In the data rows, 128 means zero.
Here is a table of points, one per row:
[132 154  99 140 111  88 112 122  97  95  85  89 145 177  80 107  95 156
 108 186 171  71 147 102 117 114  86 187 115 101 110 127]
[117  97 141  92  99 121 105 155 142  86 134 125 166 128 118 153  67 104
 191 152  55 130 110 104 173 129 182 107 118  73 147  87]
[135 151 191  75  97  88 137  95 145 197  90 138 146 119 166  97 119 138
 143 155 146 126 126 152 100  76  89 127 118 141  87 163]
[111 106 143 109 143  89  87 147 164 113 163 130 119 181 147  88  86 156
 195 168  91  94  98 168 211 150 185 148 131 153 131 108]
[148 159 150  91 150 209 102  98 164 134 150  89 139  83  94 134 117 141
 112 156 142 123 109 103 201  54 120 103 125  71 188 182]
[ 97 122 113 159 140 194  73  98 147 110 110  64 119 149 116 137  73 134
 115  95 163  63 177 112 135 107  98  70 169  92 131  92]
[127 124  91 145 108 112 113 144  97 148  91 165 128 148 206 165 210  73
  97 154  85 128  98 126 108 199 110 137 146 121 180 123]
[109 172 121 150 141 151 137 203 141 143  87 130 108 127 160 161 190  84
 151  90 147 209 109  95 191 186 152 151 161 164 145 114]
[ 87 120 146 128 125  86 143  86 153 128 187  95 142 165 112 129 138 108
 190 102 137 115 145 155 122  73 126 132 140 107 121 101]
[167 194 150 102 154 135  91 136 147 135 133  98  61 168 151  88 192  87
 116 124 166 131 170  47 141  91 114 124 120 116 114 157]
[ 91 132 137 122 136  81 124 137  88 152  48 139 155 143 156  91 133 132
  72  86 155 164  99 179 102  83 105 130 151 184 126  73]
[118 142 149 204 104  94 155 187 132 133 114 133 139 102 128 114 115  76
 133 112 131 126 111 110 171 145 133 107 128 102 131 223]
[131 116 118 168 102 117 121 143 158 154 101  60 111 122 174 114 136 105
 154  78 112 179 157 114 113 175  53 181 142  97 148 138]
[160 136 103 126 145 132 117 101 118 114 182 141 148 155 135 118  55 121
 114 158 137 176 169 148  92  76 155 118 140 101  88  88]
[131 106 130 121 135 119 123  98 107 106 198 146 125 135 123  90 155 138
 128 154  97 108 165 155 111  73  50 154 131 157 121 190]
[122 108 181  84  78 144 101 129 133 113 148  82 168 128 113 121 145 157
 189 143  82 152 113 161 159 114 166  72 119 139 101  78]
[195 122 139 202 127 159 127  70  90 121  90 134 116 166  88 123  96 101
 115 132  88 133  99 112 138 158 146 161 136  99 134 123]
[125 146 126 158 174  83 145 162 153 135 148 171 133  79  88 142 109 178
  85  94 107 118  85 169 141 127  92 118  89 173 121 131]
[120 128 133 140  94 157 162 164  88 154 126 210 131 133 105  72 140 134
 115 116 144 110 143 116  77 103 153 161 115  98 148 128]
[130 101  96 111 118 156  79 139 123 153 182 122 134 109 142 149  90 136
 203 153  66 151  92  97 140 150 191 105 118 126  91 131]
[ 97 131 201  92 130 120 188 117 143 105  93 165 123 148 107  90 136 152
 135 103 100 131 108 161 112 116  96 132  58 125 141 117]
[164 138 141 146 166 150 126  97 124 135 143 110 117  86 133 135  65 172
 157 180 108 134 173  87  85  96 147 134 117 171 147 120]
[ 96 107 124  95 173 148 179 159 144 136 136 152 124 153 200 151 112 120
 132 150 112 162 168 177 116  98  67  88 106 134 115 135]
[145 101 107 193 164 217 167 112 170 142 169 141 169 162 121  81 135  67
 119 145 116 110 160 147 127 122  85 113 133 193 122 140]
[124 140 158 171 124 179 129  99 123  75 116  93 168 167 136 110 166 146
 121 153 134 116 101 170 102  87  84 118 117 138 121 211]
[148 189 102 122  99 166 112 153  92 146 139 120 121 124 134 110 125 100
  80 100 113 127 135 150 162 159 179 143 129 148  40 161]
[169 105  86 154 153 174 101 111 161 109  88 150 139 108 105 101  96 171
 147 147 165 110 165 102 164  97 114 104 108  70  95 172]
[ 79  96  64 121  94 126 175 151  96 153 122 121 147 114 107 127 118 134
 157  78 170 145  72 125  76 142 182 150 172 119 121 195]
[105 115 135 173 125  84 119 139 156 140 132  89 150 146 136 126 154  83
  69 124 202 151 144  44 122 115 140 160 180 169 144 122]
[142 136 123  81 132  84 110 102 117  43 160 128 117  80 144  55  78 113
  97  90  88 130 157  50 113 104 106 113 100  91 105 110]
[159 108 150  82 144  80  97 117  81 115  84 106 137 174  95  95  83 144
 150 145 112 163 191  67 102 108 120  47 106 144 183 135]
[113 139 133 163 127 140 117 144 128  78 178 134 123  58  91 111  91 127
 123 163 191  90 172 109 159 105 160  97 114  98 161 136]
[147 127 146 164 110 119 136 109 100 141 147 139 210 101 178 185 151 124
 139 113 162 103 156  86 145 172 116 146 157 141 160 146]
[179 104 130  30 170 121 134 162 154 129 153 116 156  98 115 128 109  97
 188 166  87  55  40 124 141 163 146  69 158 118 152 145]
[146 106 100 142 133 164 143 207 158 132  79 148 118 147 126 129 178 165
 117  85 175 207 155  46  51 151 108 150 138 139 104 134]
[174 160 158  88 151 138  94 153 204  78 167 124 119 103 112 122 106 178
 131  84 148 117 172 108 151 127 113 110 139 143 148  74]
[181 164  90 149 114 123 119 189 138 145 146 113  89 113 133 129 133 108
 172  93 170 171 112  90  75  82 109 203 111 207 209  82]
[128  86 160 141 170 108 119 103  81 123 151 113  71 143 160 160 106 180
 185 132 147 172  52 177 141 133 174 120 153 112  79  93]
[ 90  60 118  98 136 107 116 151 147 162 144 140  80 102 114 104  99 168
 113 162  40 155  72 160 131 111 178  91 137  71 146 139]
[120 122 139 100 118 116  59 192 167 127 164 105 180  99 128  93  81 162
 143 166  81 151 126 117 153 157 170 111 141 140  97 107]
[145 133 113  92 165 117 101 150 158 181 158 132 113 116 110 110  96 129
 155  93  80 124 142 138 167  89 178  89 188 127 153 128]
[112 177 117 168 147 130 133 154  83 155 105 117 184 183 105 154 174 111
 156 127 105 165 122  51 161 163  96 149 127  50  97 116]
[122 180 131 134 196 122 155  92 149  98 115 114 101 101  99 201  83 103
 169 119 138 157 146 136  97  91 114  58  79 119 127 129]
[153  78 159 140  61 119 168 150  70  83  63 143  83  82 161 142 199  43
 142 127 159 132 118 179 131 189 110 117 142 156 119 158]
[100 154  63 153  97 122  75 116 153 172 130 138 143  75 117  89 145 143
 196 122  72 161  77 124 133  65 167  79 123 132 134  40]
[118 127  72 136 112 169 146  85 125  99 166  95 148 154 210 119 154 154
  99 119 178  58 137 135 170 145 103 109  94 107 109 145]
[ 88 119 136  79 175 128 120 171  93 127 154 147  90 140 139 172  94 175
 151 145  65  94 171 152 144 118 187  89  76  99 169 105]
[ 73 115 116 134  82 104 151  99 150 134 122 212  64 157 154 150 159 118
 136 132 182 110  87 123 149 135 122 104 113 167  95 134]
[134 160 167  86  83  70 140 102  86 176 148 194 126 123  72 185 156 165
  89 135 129 193  94 150 127 156 106 114 190 152 161 124]
[115 168 173 154 147 163 134  49 123 106 123 160 124 145 121 119 172 134
 110 152 107  62 121 131  80 175 119 187 152  94 185 151]
[152 133  81  89 162 123 137 134 143  98  97 100 161  78 158 104 105 182
 195 133 154 186  93 139 152 117 207 124 167 113 130  63]
[111 149  98 105 155 140 170 133 119 142 138  85 119 136  98 113  96 120
 127  73 130 114 145 150 136  86  99 126  32 154 126 146]
[132  75 152 103 124 142 160 126 161 118 126 124 161 166  93 127 144 135
  50 107  72 114 112 143 155 152 168 150 175 155 109 170]
[102 113 117 156 104 133 138 152 188 156 108 107 121  96 139 141 138 144
  86 130 137 139 190 162  93  98 134 166 127 157 149  87]
[ 98  57 153 140  97  99  94 124  84 199  69 100  94 113 113 174 162 139
 116 118 100 142 135 110 136 120  31 133 125 128 109 107]
[129 108 146 118 135 100 200 149 127 196 145  82 177 104 119 115 224 130
 117  89 162 149 164 130 129 180 191 199  94 107 131  79]
[107 127  78 150 133  67  93 114 126 105 124 134 131 143  92 177 201 118
 109 108 133 150 113 165  87 187 169 154 126 174  99 144]
[138 158  79 114 119 141 144 138 119 123 150 134 120 176  97  84  71 146
  80 152 104 142  88 161 139 158 107  89  56 164 152 117]
[131  90 160 109 119 124  68 124 120 113 156 143 117 129 107 174 133 104
  96 140 164 130  88 118  35 140 125  95  85 122  95  80]
[109 131 150 109 179 204 140 116 115  98 126 102 128 103 165 119  75 157
 141 169 150 139 156 120 143  98 105 146 142 119 150 113]
[ 55 162 104 141 122 153 153 122 120  82 123  29  82  85 111  98  99 155
 110 140 176  35 140 152 111 152  87 110 162 120 109 184]
[197  72 134 117 114 177  93  74  94  83 140 145 127 132 133 125 160 143
 108 156 163  75 122 124 135  96  89 170 126 169 134 132]
[136 161  95  76  91  92 177 133 130 155 101 115 121 134  96 195 106 110
 160  88 132 183 118 143 104 159 169 167 130 144 132 187]
There is one direction along which these points spread out most. Where along it does each point below lie, from 0 to 99? 50 is the average, and the first point above lies past it. One standard deviation of the points above along it is 16.
[142 184 158 164 123 173 157 157  75  95 147 171 147  62  95 147 135 135
  77 123  87  88 154  88 127 116 118 151 158 181  98 116] 58
[145 134 180 135 171 134  95 124 125 146 106 124 135 161 130 135 151 120
  86 148 120  26 122 126 115 149 125 129 129 139 173 163] 56
[105  85  91 136 102  90 148 129 135 158  70 109 132 154 216 163 191 156
  92  92 137 137 107  92 140 196 125 172 105 128 139 130] 79
[146 156 128 151  81 139  87  95 117 162  70 163 101 167 139 167 134 114
 103 172 125  95 128 175 100 161 161 123 152 128 106 195] 64
[ 89  96 110 117 155 136 112 113 122 123 106 156 107  87 113  79 186  46
 110 133 172 128 152 166 123 193  77 158 148 113 107  52] 68
[147 126 139 129  86 105 175 139 164 115 161 141  82 138 152 137  96 141
 118 155 135 127 152 171 142 105  83 101 102 138 110 105] 46
[146 135 152 180 137 153 213  60 143 137 177 159 105 126 116 123 134 109
  91 139 135  97 100  41 161  79 105 119 144 109 105 113] 53
[ 99 119 101  95 124  55 119 131 140 169  93 192 177 122 132 140 132  95
 133 117 146 164 142 141 129 156 163 192 113 131 119 141] 64
[139 156 105 108 110  81 122 129 129  87  94 154  96 183 133 217 160 115
  98 129 108  83 114 208  95 124 167 152 191  82 126 111] 59
[172 138 163 193 122 162 134  79  91 116 156 157 136 129 131 114  99  88
 133  73 138 137 144 175 125 169 142 129  86  80 133 153] 55
